Turns in one plane each, and the order they were made in; the first pair answered
turn giri:
[ -2  -7   1   2   9  -2   2  -6  -1   8 -18 -10 -12   3   5   5 -21   0
  -5  -4  -2  10   4   2  -2  20   4  -4  -6   6  -2 -16   5   4  10  -7
  -7   8   5 -22   8   5   9   2   8 -10   5]  ->  [ -6  -7  -1  -4  11   1   3  -4  -1  17 -13  -6 -12   1   3   8 -18  -3
  -2  -4  -1   5   4   6   0  25   2  -2   0   7  -1 -15   5  10  14  -9
  -3   3   3 -17   2   3   6   2   9 -11  14]
[ -7 -12   8   6  -8   2   5   1   0  -3  -3  -3 -15   2  -2  -5   3 -12
   3   1  -8  -8  -4   3   2   2  -7   3  14  -1  -2  -4  -9 -11   1 -12
   7  12  -5   4   4   4  -5  -3   3  10   8]  ->  [ -2 -13  10   9  -7  -1   2  -2   1  -9 -11  -6 -13   3   1  -7  -1  -8
   1   2  -9  -1  -5  -1   1  -2  -6  -1   7  -2  -2  -6  -8 -15  -4  -8
   3  16  -2  -2  10   7  -1  -2   2   8  -1]
[  1  -9  -1   1  -1   0  -2  -4  -1   0 -10  -5   2   0   3  -2  -7   2
  -1   4  -1   7  -1  -4  -1   0  -1  -2  -2  -1  -5  -7  -1  -4  -1   6
  -5   4   5  -6   8  -2   3   2   4   0   3]  ->  [ 0 -9 -3 -4  1  3 -3 -5 -1  8 -6 -3  3 -1  1  1 -5  1  0  5  2  5  0  0
  0  3 -2 -1  0 -1 -5 -7  0  0  2  6 -5  1  5 -5  5 -6  2  4  5 -2  9]
[  4   6 -14   1 -10  -8   1  -2   8  -3   1  -3  -2  -4   1   5  -2   9
  -2  16   8  -2   5   2  10   1  16  -2 -10   4  13  -7  -3   2  -2 -10
  -3 -11   0  -6  -8   8   0   5  -7   1  -5]  ->  [  3   6 -15  -1  -9  -7   0  -1   8   0   1  -3  -1  -5   1   6  -3   9
  -2  16   9  -2   5   2  10   1  15  -2 -10   4  14  -6  -2   3  -1 -11
  -3 -12   0  -6  -9   8   0   5  -7   1  -4]
turn Dele:
[ 2  4 -4 -2  3 -2 -2 -2 -1 -4 -5 -2  3  1  3  1 -4  2 -3  0 -5  7 -2  1
 -1 -3  1 -4 -4 -2  0  0  1 -2 -3  4  0  0  2 -5  2  0  1  2  1 -2 -2]  ->  [ 0  4 -6 -7  4  1 -3 -2 -1  3 -2  1  2  0  1  4 -3  0 -2  0 -2  5 -1  4
  0 -1  1 -2 -1 -2  0  0  2  1  1  5  1 -4  1 -2  0 -3  0  3  2 -2  4]
[-18  -6  -6   0   5   2   6  10  11   9  14  -1   2   0  -5   0   2 -10
  11  -2   5 -21   3   2   5  -4   3   3   0  -5  12   5  -3  13  11 -16
  10  -9  -8   6 -18   4 -12   3   3  -9   2]  ->  [-14 -14   4  13   1  -3   9  11  10  -4   4  -5  -5   4  -4  -8   2 -12
  11  -2   0 -22   1  -3   5  -9   2   1  -1  -3  10   0  -7   3   3 -23
  10   2  -6   3 -15  11  -9   1   4  -7 -10]
[-9  7  1 -2 -2  1  2  4  1 -8  3 -1  1 -5 -3  1 -1 -5  4  4 -2 -5 -1  3
  1  3 -1  2  6 -3  2  3 -3 -1  8 -2  3 -2 -3  3  3  1 -7 -2  2  4 10]  ->  [ -8   5   3   3  -4  -1   3   4   0 -13   0  -3  -1  -4  -2  -2  -1  -4
   4   4  -4  -6  -2   1   1   0  -1   1   4  -2   1   1  -3  -6   5  -3
   2   2  -2   2   5   4  -6  -4   2   6   3]
[  4   6  -3   4  -5   0   5  -4   3  -3   7   1   6   0  -8  -4  -3  11
 -14   0  -5 -13   2  -3   1 -13  10  12  -1  -8   3   7  16   5  -8  -2
   0   6  -2   7   5  -2   4  -6  -5  -7  -1]  ->  [  2   5  -6  -1  -4   2   4  -3   2   4  10   2   6  -1 -10  -1  -1   8
 -13   1  -2 -16   1   1   2 -10  11  13   2  -8   4   7  16   8  -5  -2
   3   3  -3   9   3  -5   2  -5  -3  -7   5]
turn zezig:
[ -2  -2  -1  -6  -4  10  -3   9  16  -3 -18  -3  -2 -10 -11  -6   2  -8
   4   4  -8  14  13  26   2   8  14  -4  -4   5  -5   3 -10  -7   3  -9
  -1  -7  -5   4  -4   5   5   3  14 -15   0]  ->  [ -1  -3   0  -5  -4  10  -3   8  16  -6 -21  -4  -3  -9 -11  -7   0  -7
   4   4  -9  16  13  24   2   8  14  -4  -6   4  -4   3  -9  -9   2  -8
  -2  -5  -5   2  -2   5   6   3  13 -14  -2]
[-12  15  -4   4  -6   4  -6   3 -10   4   9  10  -3   0  -8   6   2  -6
   6  -5  17  -3   4   6  -4  -9   7  10   3   1  10  17   6   7  -1   4
   1  -7  -6  16  -4   6  -6  -4 -14   2   0]  ->  [ -6  14  -7  -3   0   5 -14  -5  -8  10   3   8   5  -2  -6  11  -7  -1
   3  -1  22  10   5   4  -5  -5   8   4  -5   0   7  13  10  11  -1  14
  -7 -11   0   7   4  -1  -1   1 -10  -3  -1]
[ 13  -9   7  -2   8  -6 -10  -5   6   2  -5  -4   6   3   1   3  -8  11
  -2   1   4   9   3  -8 -11  -2   1  -7  -9   3  -4  -6   3  -4  -8   3
  -7  -6   9 -18   7  -6   7  -2   0  -8 -11]  ->  [  7  -6  14  12  -1  -8   0   6   4 -15  -1  -3  -5   5   1  -7   3   5
   1  -6  -7  -6   1  -9  -9 -12   1   0  -1   4  -1  -2  -3 -12 -12 -11
   2   3   0  -5  -2   6   1  -9  -5   1 -15]
[-1 -6 -3 -3  2 -3 -5 -3 -3  7  3  0  3 -3  1  0  0  4  0 -3  5  8 -5  9
  0 -1 -2 -4 -2 -1  3  3  2  0  5  8  1 -4  2  0  0 -2 -6 -1 -1  5 -7]  ->  [ -1  -6  -1   2   1  -6  -4  -3  -4   1   0  -1   2  -1   3  -4  -1   4
   0  -4   1   8  -5   6   0  -5  -2  -5  -3  -1   3   4   1  -4   2   7
   2   0   1  -1   2   2  -5  -2  -3   7 -11]
turn kuven:
[-2 -3 11 12  0 -4 -3 -2 -2 -4 -1 -4 -3  6 -1 -6  0  1  3  5 -3 -7 -1 -2
  0 -2 -1  0  0 10  5 -4  1 -3 -5 -6  0  2  4 -3 -6  6  0 -8  2  1 -9]  ->  [-1  9  0  1  7 -1 -8 -5  0  6  4 -1  8  1  2  2 -3  8  1  3  4 -1  2 -1
 -2  1  2 -3 -6  7  9  1  8  7 -1  5 -4 -7  4 -5 -6 -1  1 -4  0 -2 -4]
[  7  -2  -4   1  -2  -3   0  -3  -3  -6 -12 -10   0  -1  -1  -6  -6   7
  -2   1  -6  12   6  -6  -1  -3   9  -8  -9  -1   0  -1  -2  -1  -6   5
  -5   3   6 -10  12   0   7   4  -2  -7  -2]  ->  [ 10 -10   2   0   0  -2   1  -2  -2  -3 -12  -9  -3   0  -6  -5  -2   7
   0   4  -4   7   5  -6  -1  -1   7  -8  -5   4  -4  -5  -3  -2  -8   0
  -5   2   7 -11   7   1   7   2   0 -10  -5]
[ -3  19  -2  -6  11  -6  -7 -13   4 -15   4  -5  12   6   3  -6  -8   5
 -10  -8   1  10  -6   7 -10   0  -1  -8  -7   4  11  -2   8  -9  -1   2
 -10  -4   4   0   9   0  15   1   3  -1  -8]  ->  [ -2   4  12   1   8  -8  -2 -10   3 -19   0  -7   2   9  -3 -11  -1   0
  -8  -4  -3   1  -9   6  -9  -1  -5  -7   0  10   6 -10   3 -20  -7 -11
  -7   2   5   1   4   5  14  -3   6  -2 -14]
[-10  -4  -4  -1 -10  -1   8 -12   0  -8   6   6  -6   5   4  12 -17  -3
  -1  -5   3 -11   2   4   1   3   6  -3 -11  -3   8   5   5   5   6  11
   5   4 -10   7  -1   4  -7   1  -9  -3   2]  ->  [ -6 -16   7   0  -8  -2  10 -10   1  -4   4   5 -11   8  -5  10  -9  -5
   1  -2   4 -19   1   4   0   7   3  -3  -5   5   3  -3   1   0   2   0
   5   2  -8   7  -9   5  -7  -2  -6  -7  -4]
Now pairs of rows:
Each pair is two turns apart.
[ -4   9  -4   3  -2   1  12  15   0  -2   9   5  -4  -4  -3  -5  13   2
   5  -6  -3 -14   4  -1   4  -6   2   7   5   0  -3   4   0   4   3  -5
   6  -6  -2   9 -14   7   1  -8  -4  -3  -2]  ->  [ -3  15  -7   7  -3  -1  10  14   0 -10   7   2  -1  -3   1  -7   9   6
   3 -10  -5  -9   6  -4   2 -11   4   5   0  -2  -1   7   2   4   1   0
   3  -2  -2   7  -9   8   2  -7  -7  -1  -7]	kuven giri
[  3  14   2   2  -1 -12  -5 -12  -5   3   1   4   8   1   9   0   5   4
  -6  -2  10  15   3  -6  -2  -8   0  10  -3  -4   8  16   5  -1  -4   5
   3  -5 -16   3   8   2   0   7  -2   3  -2]  ->  [  2  -3  15  -1   1  -9  -2  -9  -5  16   4   6   0   2  -4   1  16  -4
  -2   3  11   1   2  -3   1   0  -5  14  10   5   1   6   0  -5  -5 -10
   8 -10 -15   5  -5   1  -2   4   4  -3   1]	kuven zezig
[ -5   7  -3   9  -8   1   1   1  -1 -12   2  -2   2  -2   9  -6  -2  -3
  -1  -2 -10   3   0  -1  -2  -6   1  -5  -2  -9   5   6   0  -1  -1   3
  -1   9  -4   5   4   1  -2  -1  -9  10   1]  ->  [  5 -12  12   4   0   0   0   0   1   1  -2  -3  -1   1  -7  -3   5  -2
   0   7  -3  -2   1  -3  -5   3  -4  -9   1   3  -6  -8   0  -5  -9  -9
  -5   1   5  -4  -6  -2   3  -4  -4  -5 -10]	giri kuven
[ 2  0 -4 -1  0 -4 -3 -3  4 -6 -2 -6  0 -1  8  3 -7 -3  0 -3 -4  9  1 -5
 -4 -2 -2 -4 -8 -3 -3  9 -2 -2  1  0 -1  4 -4 -2  3 -3  5  3  3  1  5]  ->  [ 4 -1 -5 -6  4 -3 -5 -3  5  2  0 -4  2 -3  6  7 -5  0  0 -2  0  9  2 -4
 -4  0 -3 -5 -8  0 -4  8  1  2  2  1 -2 -2 -2 -3  0 -5  6  3  2 -3  4]	kuven kuven
[ 7  1 -1 -3  4 -2 -3 -1  1 -2 -1 -2  5 -2  2  1 -2  5  0  0  3  6  1 -5
 -1 -2 -1 -3 -3 -1  2  3  2 -3 -2  5 -3 -1  3 -4  4 -3  1  1  1  2 -7]  ->  [ 7  1  2 -3  5 -1 -1  3  2  1  5  0  2 -2 -3  2  5  6  3 -2  4 -2  3 -5
 -2 -2 -1  0  1  4  2  2  1 -2 -4  0  0 -5  1 -1 -5 -2 -2 -1  0  0 -9]	zezig kuven
[ 2 14 -3 -1  1  0 -1  9  3 -2  9  3  8  0 -4 -1  2  0 -2 -2 -2 -5  5 -2
 -1 -4  4  4 -3  2 -2  8  0  9  2  4  2  0 -2  7 -9  2 -3  1 -9 -4 -5]  ->  [ 4  8 -3 -9  5  1 -6  3  4  8  4  2 10 -1 -5  4 -4  1 -3  4  3  3  4 -1
 -1  4  2  2 -6  2 -6  3  1 12  5  8 -2 -4  4  1 -2 -5  1  5 -3 -8 -1]	Dele zezig
[-5  5 -7 -2 -8 -3  2  3 -5  1  2  4 -6 -5 -3 -6  7 -6  3 -7 -5 -8  3  4
  5  0  6 -3 10 -2  1  7  3  7  5  1  6  1 -3 14  3  1 -8  3 -2  9  8]  ->  [  1   1  -1   8 -10  -9   1   0  -5 -11 -10  -1  -7  -1  -1 -13   3  -3
   0  -6  -8  -2   2  -2   3  -6   6  -7   3  -2  -1   4   2  -2  -3   1
   2  11   1   7  10   7  -3   3  -4   9  -5]	Dele giri
[ 0  0 -4 -2 -6 -4 -2  3  0  8  4 -7  0  0 -8  0 -1 -6  4 -2  4 -2 -3  5
  2 11 -3 -1  2  1 -4 -1 -4  6 14 -9  1 -7 -2  9  0 -6 -6  3  7  5 11]  ->  [  0   2  -7  -1  -7  -6  -4  -2  -1   4  -3 -10   3   0  -3  -1  -8  -4
   2  -2   3   8  -4   3   1   8  -2  -3  -5  -3  -3   0  -2   5  15  -2
  -3  -2   0   5  10  -6  -2   5   7   8   9]	kuven zezig
[  0  14  -7   0   2   0  -1  13  -4   3   6   1   5  -7  -3   8  14  -2
  -3  -6  -4  -2   8   8   1   0   3 -10  11  -4   5  14   0   7  -3   1
  -1  -5  -8  10 -17   3  -7 -11 -11   0  -5]  ->  [  0  11 -10  -8   5   3  -4   8  -4  15   5   0   8 -10  -4  14   9  -3
  -3  -1  -1   4   6  10   2   6   2 -12  10  -6   1  12   2  11   3   6
  -3  -9  -5   6 -12  -3  -5  -7  -6  -2   3]	kuven zezig
[  7  -7  -9   3   8  -6  -2  -5  -7   0  10   2   5   5   4  -2  -3  15
  -9   4  -1   8  -9   1   1   2  11  -2  -1  -4  10  -3   8   9 -10   4
  -2   0   6 -10   0  -5   4  11   0   1   2]  ->  [  4  -1 -12   4   6  -5   0  -2  -8  -3  14   4   5   4   6  -4   0  14
  -8   0  -3   3  -8   2   2  -1  14   1   1  -6  14   1   8  11  -9   3
   1   1   2  -5  -3  -2   1  10  -3   4   3]	zezig Dele
[ -1  -5   3   2  -2   2   0   2   0   9   4  -4  -2  -6  -2   3   2 -11
  -2   5  -1  -1  -5  -1  -2   1  -1   5   4   5  -3  -8  -2  -1   1  -2
   1  -4   0   5  -2  -4  -5   5   6   1  12]  ->  [ 1 -3  1  3 -2  1 -3 -3  1  4 -2 -7  2 -6  4  3 -5 -8 -5  6 -2  9 -6 -3
 -4 -2  0  3 -2  2 -2 -7  1 -2  1  5 -2  0  4  0  8 -4 -2  7  7  3  9]	zezig kuven
[  4   8  -3  -1   3   1   6   6   0  -3  14   1   1  -7  -5  -5   8   3
  -9 -10   4   3   1   0  -1   4   3  -2   6   9  -4   0   1   6  -1  -2
  -2   4   2   1 -14   3  -2 -12  -9  -2   1]  ->  [  5  11  -4   2   1  -1   6   6   0  -9  13   0   1  -7  -1  -6   6   4
 -10 -11   2   6   0  -1  -1   1   5  -2   3   7  -3   3   1   4  -1   0
  -2   8   1   1 -12   5  -2 -12 -10   0  -1]	giri kuven
[  4   5  -5  -7  -4   1  -2  10   0 -11   1   2  11 -10   9  -6  -3   8
  -9  -4  -4  -8  12   2  -3  -7  -6   4  -3   7   1   1  13  -6  -4   7
   0   8  16   2   4  -4  -8  -2  -8  -1   0]  ->  [  4  -3   1 -10  -2   3   1  12   1  -2   4   4   6 -10   1  -5   4   4
  -6  -2  -3 -17  12   5  -2  -2  -8   6   6  13  -3  -4  12  -7  -3  -1
   3   3  16   4  -4  -6 -10  -5  -5  -5   3]	kuven zezig
[  6  -4   8  -3   4  -5 -10  -1   0   0 -11   2  -1   4  -9   5   8   3
  -1   5   6  -7   2  -8   0   0  -3 -10  -6  10  -4  -3  -7   4  -5   3
  -6  -9   2   0  -6  -2   4  -7  -8  -4 -10]  ->  [  1   9  -6  -6   2  -2 -12  -4  -2  -2  -9   2   5  -1   2   8  -1   3
  -4   2   5   2   3  -6   1  -1   1  -9 -11   1   1   6  -5  11   2  16
  -5  -8  -2   2   4  -4   2  -2  -9   2   1]	kuven giri
[-5  0 -5 -7 12  0  9 -4 -3 16  1  0 -2 -3 -1 -6 18  6  3 -2  6 -4  1  3
 -4 -6 -2  4  9  7  0  4 -3  7  2 -1  0 -7  0 -4 -2 -4 -7 -4  3 -5  9]  ->  [ -7   9  -9  -3   8  -1  10  -2  -4   7   3   0  -2  -3   4  -9  16   7
   3  -7   3  -4   1   2  -3 -10   1   4   7   2   4   9  -2   7   3   1
   2  -2  -3   0   1  -1  -8  -5   1   0  10]	giri kuven
[ -7  -7  -4  -5  -6  -3   2   1  -4  -1   2  -1  -1   4   3  -5  -5 -10
   4   7  -9  -8  -7   6  -4  12   0  -3   9  -4  11  -8   4   0  -1 -11
  -2   9  -2  10   4  -7 -12   1  -1   6  17]  ->  [ -2 -15   4  -1  -4  -6   2   1  -2  -4  -3  -3  -3   6  -1  -8  -2  -7
   3   8  -9  -9  -7   2  -6  12  -2  -4   8   0   7 -13   4  -6  -7 -17
  -5  10   2   5   2  -5  -9  -1   0   1   6]	kuven Dele
[  6  -7   0  10 -10  -4   3   4  -4 -14 -16  -6  -7   6  12  -4  -4 -10
 -10  -2 -12  11  -8  -1   5 -10   6  -4   5  -9 -10   4  -7  -7  -3   0
  -3  10   4  -5  25   8   1   6   3   9  -4]  ->  [ -2  10  -9  10 -12  -3   7  11  -5 -15  -1   0  -4   3  13  -4   3  -8
  -9 -12 -12   1  -4   3   5 -15  10   0   8 -10   0  16  -6   0   0   0
   4   6  -5   7  13  10  -6   3  -5  13   0]	Dele zezig
[-10 -11   5 -10  11   2  -9  -3  -5   6   9   2  -2  -8   5   2  -2   6
  -5   2 -11   7  -3  -4   6   8  -2 -11   4   4   1  -4  -3   5   5  10
   4   1   6  10  10  -3   1   4   3   1   0]  ->  [ -7 -15  10  -3   9   0  -8  -2  -4  -2   4   0  -5  -6   5  -3  -2   6
  -6   3 -14   7  -5  -8   6   4  -2 -12   2   5   0  -5  -5  -1   1   7
   3   6   7   8  12   0   2   3   3   3  -7]	Dele Dele
[  3  14  -8   4   1  -4   8   6   6  -4  -3  -9   5   8  16   3  -5  -7
  -3  -3   6  22  -1  -9   4 -15  -2  -4 -11   8  -4   4   3  -6 -20   8
   2   2  -3  -9   9  12  10 -10  -7  -4 -12]  ->  [  9   0   1  -5   7  -2   7   7   7  12  -3  -7   3   8   3   8   2  -7
  -1   4  13  16   0  -6   4  -5  -6  -6  -5  17 -12  -5   3  -4 -22  -1
   0  -7   2 -12  -2   7  11 -11  -2 -14 -14]	kuven giri
[  0  -7   8   1  -2  -5   7  -2  -1  -2   0   2  -4   4 -14  -4   6  -4
   6  -4   1 -11  -4  -6  -4  -4   2   0   9  14  -3  -6 -10   0   2 -15
   6   3  -5  10 -15  -1  -3  -2   2  -1  -4]  ->  [  9 -10   5  -5   4  -8  -3 -13   2   2 -11  -3   6   4 -11   2  -7   3
   1   1   8   8  -3 -10  -7   0   2  -8  -4  11  -7 -11  -5   3   1  -2
  -6   2   5  -5  -2  -7   6   3   5  -6  -9]	zezig zezig
